One hidden turn or mirror swaps the rows below in pairs. Which row is each named row swapped with?
tusu: [  9  12  -7  -3   4   2   9  14  17  -2  16   5 -19   4  13   5   9  14
  -6  12  13   4 -13  -6   9   4   9  16  -3  -3]
Keguv: [ 13   3  -2   2   4  -3  13  11  18   1  17   8 -17   5  12   1   2   5
  -4  13  11   6 -14  -7  12   5   6  10  -7  -3]
Buri: [ -3   8   7 -11  -4  -3  21  -5   6  -4   7   7   2  11   1 -10  -8  15
 -12   6 -14  19  -7  11   1  -7   7   8   9  -9]
vogif: [ -3  25  19 -22  13   7   6  -5   0  -7  -5   4 -10  15  -9   1  11  11
  -5  -6   2   9   7   0  -7 -13 -12   0  23  -2]
futo: [-16  30  13  -3   0   7 -10   9   5 -12 -11  15   1   9   3   3  13   8
 -11   8  25   1  -3  -9   5  -5  -2  21  11   5]
gile: [  6  -5  30   1  -8 -11   6  -1   4  16 -21   6   8  12 -11   2  -3  10
 -16   6 -11 -15  -3 -17 -13  -4   3  -3  -4   6]
lopur: [-12  -4  15  -5  20  -4 -10   3  -3  21  -8   0  -5   5   3 -10 -17   9
 -13 -11  -4 -19   3 -11  -7   4 -10 -10  -8  -4]
les: [ -7  -6  15 -12  20  -6 -19  20   2  14   4   5  -7  15   4   9   1  -4
   0  21   2 -11   5 -18  -3   0 -13   3   5  -6]
nar: [ -6  -8  20 -14  20 -14 -13  21   1   7   1   3  -8  20   1   2  -1   1
   2  26  10 -12   0 -20  -3  -1 -13   1   8  -7]
zoto: [  7   4  -9  -1   9   0   8  10  18  -2  14   1 -18   4  18  -2   9  19
   2  16   9   2 -11  -9   8  -1   7  15   1  -5]
zuzat: [ 12  -4   3   2  -1  11   1   4  -3  10 -26  -6 -17  10 -12  -3   5   7
 -12 -12  -5  -8   4 -10 -11  -1  13  -4 -14   4]
tiku: [-17  23  11  -4  -4  12  -5   7   8  -6  -8  17   7   8   0   4  12   9
 -20   9  23   1  -9 -12   9  -9  -3  27  11   2]
kuga: [  3   4  12  -9  -8   2  15  -6   2  -7   7   8  -1   9   1  -7  -3  15
 -14   5 -14  19  -9  11  -1  -4  10  12   7 -12]
fov: [ -1  -3  28 -12  18 -20  -5  17   2   3   6  12  -3  18   3   2  -3  -5
  -1  27   8  -3   2 -15  -3  -1  -9   6   8  -9]
zuka: [  5  14  -4  -4   6  12   1   1  11  -1  13   7  -8   6  17  -6  13  30
   1  11   8   0  -4  -6   8   2   2  14   1 -11]
bama: [ -6  22  21 -19   8  12   3  -5   1 -13 -14  -3  -5  13  -6  -2   5  19
 -11  -7  -7   7   3   3  -2 -14  -4  -1  24   3]
romun: [ 12  -5   4   1   3   7  -1   3  -2   9 -27  -9 -19  11 -11  -4   3  10
  -9 -10  -5  -8   3  -5 -17   1  14  -6 -11   3]
Furol: [  4   2   8  -5  11   1   6  16  -9  31 -12  -3 -11  12 -10   8  14   0
 -11  -6  12 -13  -8 -22  10  -2   6  20  -9  -3]
Mel: [-10  25  22 -23   6   6   2  -1   3 -12 -14   0  -3  16 -10   0   4  14
 -15 -12  -5   7  -2   5  -5 -13  -3  -1  19   5]
gov: [  6  -6  28   0  -1 -18   7   1  10  12 -15   7  -5  12  -9   4  -6   1
 -15  11 -10 -13   3 -11 -13   0  -3 -15  -3   7]
Fop: [ -5  20  17 -17  11   9   7  -7   3 -12  -4   5 -12  12  -7   1   9  13
  -7  -7   1  10   6   2  -4 -14 -10  -4  22  -2]
Dibe: [-16  20  10  -3  -7  16  -8   4   8  -1  -8  13  10   9   0   4  14   5
 -23   5  14   0 -10 -12  10 -11  -3  25  12   1]
vodus: [  7  10  -4  -7  11   2  -2  12  21   1  18   6 -12   1  15   2   9  22
  -2  11   8   0  -5  -1   7   8   5  17  -1  -6]
Repak: [-20  20  12  -4  -6  16  -6   5   2  -5  -4  15  11  11   1   7  12   8
 -23   8  13   0 -13  -7  12 -12  -1  22  11   0]
Bera: [ -4   0  18  -3  20 -15  13   3   4  17  -7   9  -3   4   4 -10 -20   7
 -16 -11  -2 -20  -6  -1   6   7  -4  -8 -12   3]
fogu: [ -7  28  20 -21   3   2   0  -4  -1 -10 -12   2  -9  10  -9  -1   8  13
  -6  -9  -4   7   3   5  -5 -12 -10  -1  19  -1]
sot: [  8  16  -1 -12   4  12   1 -16   3  -6   5   7   7   6  20 -17  11  20
  -2   3   2  -7   3   0  -5   5   2   4   5  -4]
tevo: [  5  16  18 -12  15 -13  26  -2   8   5   7   9  -5   8  10 -10  -5  11
 -15  -6   7 -15 -11   3  14   3   0  11  -1  20]
gugo: [ -2  -3  19 -17  21 -13  -9  24   1   6  -2   4  -3  20   1   8   2  -8
   2  25   5 -10   3 -17  -2  -2 -11   8   7  -6]
Zoni: [ 10  12  -7  -3  10   3   4  11  17   3  18   3 -14   4  16   3   7  17
  -2  12  19   3 -11  -2   9   6  10  11  -4  -6]
bop: [-23   1  10  -1  13  -7  -2  16  -6   6 -15  10   1  18  -8 -12 -14 -12
 -18  -1   7   1 -15  -3   8   1   6  19  -5   4]
sudo: [  2   0  14  -2   5   1   5  20  -4  27 -17   1  -2   8  -8   5   9   8
 -16  -4  10 -14 -12 -25   4  -5   7  27 -12   5]
riniz: [  8   5  -7  -6   6  -3   5  17  19  -4  15   6 -19   2  13   4   7  15
  -3  12  12  -1 -14  -2  11   2  11  13  -4  -3]
zuvar: [ -5   7  11  -2 -15   7  12  -6   4  -4  -4   6   7   3   1  -7  -4  20
 -21   0 -12  15 -14   7   0  -9   6  12   7 -11]
Sunod: [-11  -5  18  -6  21  -6 -18  14   0  21  -3   3  -9  12   2   2  -5   7
  -2  12   6 -16   6 -24  -3  -4 -15  -2   1  -8]
Zepe: [  0   2  13   0   5   3   3  20  -7  29 -12   7  -1  10  -5   3  14   0
 -14  -6  10 -14 -11 -24   4  -3   7  26 -12   2]
puti: [  2   2  18  -3   3   2   0  18  -3  28 -17   3   1   8  -8   6  12   8
 -16  -3   7 -14 -10 -23   2   0   7  30 -10   5]
Zof: [ -5  -4  19 -12  23  -9 -17  22   3   7   0  -2  -1  19   4   6  -4   1
  -2  25   8  -9  -1 -20   2   4  -6  -1   5  -5]
vopo: [  9  11  16 -18  11 -15  17   1  -7  -9   8  10   1  14   3  -8  -1   9
  -1  15  -7  20   0   4   1  -3   5  13   9  -8]
zinon: [  8   6  10  -7  -4  -3  19  -4   1  -9   4   8  -3   9   1 -10  -5  14
  -5  12 -14  23  -9  11  -1  -3   7   8   6 -11]
memi: [  8   0   5   6   5   7  -1   9   0   7 -20   1 -27   6 -10  -5   5   6
  -4 -10   6  -6   5  -6 -19   5   9  -4 -18   2]
tefe: [-13  26  20 -21   6   4  -3   1   0 -13 -19   1  -2  17  -7   0   5  13
 -18 -12  -4   8  -4   6  -2 -11  -1   9  15   7]
rikap: [ 12  -2   8   3   3   7  -2   8   0  10 -20  -3 -23   7  -7  -9  -2  10
  -2 -10  -2  -6   5  -7 -22   1   8  -7 -16   1]
mano: [ -1   2  12 -10  14  10   7  16  -4  31 -10  -1  -8  11  -7   8  15   1
 -17  -6  13  -8  -5 -25   9  -7   5  28  -5  -2]
Mik: [  5   7   4  -9   2   1  -1 -17  -7  -6  -2  18   9  15  13 -25   6  -4
 -11   7   0 -11   5   3  -1   0   0   1  -1  -5]
gugu: [  6 -11  26   0  -6 -18   9   1   7  10 -15   7  -8  11  -4   0  -5   2
 -14  14  -3 -15   4 -10 -11   1  -2 -14  -4   9]
Kot: [ -8  -4   1  -5   6  -5  -6   3  -8   0 -11  17   8  19   3 -20  -1 -26
 -14  12   7  -8   1  -1  -1   4   3   4  -5  -4]
zav: [-10  23  22 -20   7   9   3  -4   3 -13 -14   0  -4  13  -5  -2   8  20
 -13  -8  -3  10   3   3  -3 -16  -6   3  21   4]
bodib: [-17  18  10  -4  -7  13  -6   7   7  -8  -8  15  10  10   0   5  14   6
 -16   8  18   2  -9 -12  10 -13  -1  28  12  -1]
Kolu: [-17  20  11  -1  -3  11 -12  15  11  -4 -10  19   4   8  -1   4  15  10
 -17   7  27   0  -1 -14   1  -5   2  21   7  11]
ziri: [ -4   0  23 -11  22  -9 -15  21   1  11   3   3  -7  18   3   5   0  -6
   1  21  15  -9   4 -16  -2   0  -9   3   6  -6]
gided: [  9   1   4  -1  -3   5   0   4  -6   8 -24  -3 -24   7 -13   0   5   6
  -5 -11  -7 -10   2  -6 -16   5  10  -6 -15   1]
Rike: [  3   8   6 -12  -1   3   2 -16  -8  -9   4  13  15  12  15 -18   7  -1
  -5   9   0  -3   6   6  -2   2   2   2   2  -1]
Vigu: [-22   2  13  -9  11  -9  -4  16  -3   3 -15  11   5  20  -9  -9 -13  -9
 -24  -3   5   1 -13   1  12   0   4  23   0   9]
selov: [  0   2  16  -2   4   0   3  16   0  29 -21   3   2  11  -5   6  10   5
 -13  -8   7 -14  -8 -22   0   0   9  27 -12   5]
kago: [  5  -9  15  10  -2 -14   7   5  15   1  -4  10 -21   9  -5   5 -10  -8
  -9  11   5 -11  -2 -10   2   5  -1 -19  -8   5]
zokib: [ 10   8  -3  -2   9   4   1  11  15  -3  14  -5 -10   7  23   3   8  19
  -4  16  13   0 -10  -3  12   3   9  15  -2  -2]
sedid: [  6  -8  27   4  -6 -20   7   1  11   7 -10   8  -9  13  -9   5  -8   0
 -11  13  -6 -12   3 -10  -8  -2  -4 -20  -2   3]
tafef: [ -1  23  19 -22   9   9   2  -8   1 -11  -6   3  -7  12  -6  -6   6  20
  -9  -4  -1   8   5   2  -4 -17 -11  -4  22  -6]
mol: [ 12   9  11  -9  -1  -1  17  -3   7   3 -12   4   3  16   9  -4  23  -4
 -22   8   6 -19  -4  -5  13   2  13  20  -2  18]
bekot: [ 11  11  12  -8  -3  -6  19  -4   6   1 -11   8   4  16  11  -4  23   0
 -20   8  14 -16  -7  -6  11  -3   6  17   7  21]
tabo: [ -6  -1  25 -15  20 -15 -13  25   2   7  -1   5  -6  19  -3   6   2  -6
  -1  22   9  -4   5 -20  -3  -2 -10   7   4  -4]
Rago: [ -4   5  17  -2  19 -12  12  -4   2  15  -4   9  -3   8   5 -16 -18   9
 -13 -15  -3 -15  -9  -2   6   7  -9  -2 -12   9]
puso: [ 10  -2   7  -5  -4   7   2   3  -2   9 -30  -7 -16  13 -10   1  12   0
 -16 -11  -4 -14  -2  -6  -8   0  12   2 -16   9]
zadu: [ 10   1   8   4   8   4   3   8  -2   7 -20   0 -23   5 -13  -4   4   9
  -3  -9   0  -4   7  -7 -23   3  13  -6 -17   0]
vak: [ 10  -1   6  -2   0   7   4   4  -2   7 -27  -8 -19   9  -9   0   8   3
 -14 -11  -6  -9   1  -4 -17  -1  15  -3 -16   8]

puso is swapped with tefe
Keguv is swapped with fov
zuka is swapped with Sunod
gile is swapped with zuvar
tevo is swapped with Kot
vogif is swapped with memi
Furol is swapped with futo
mano is swapped with Kolu
zinon is swapped with sedid
riniz is swapped with gugo

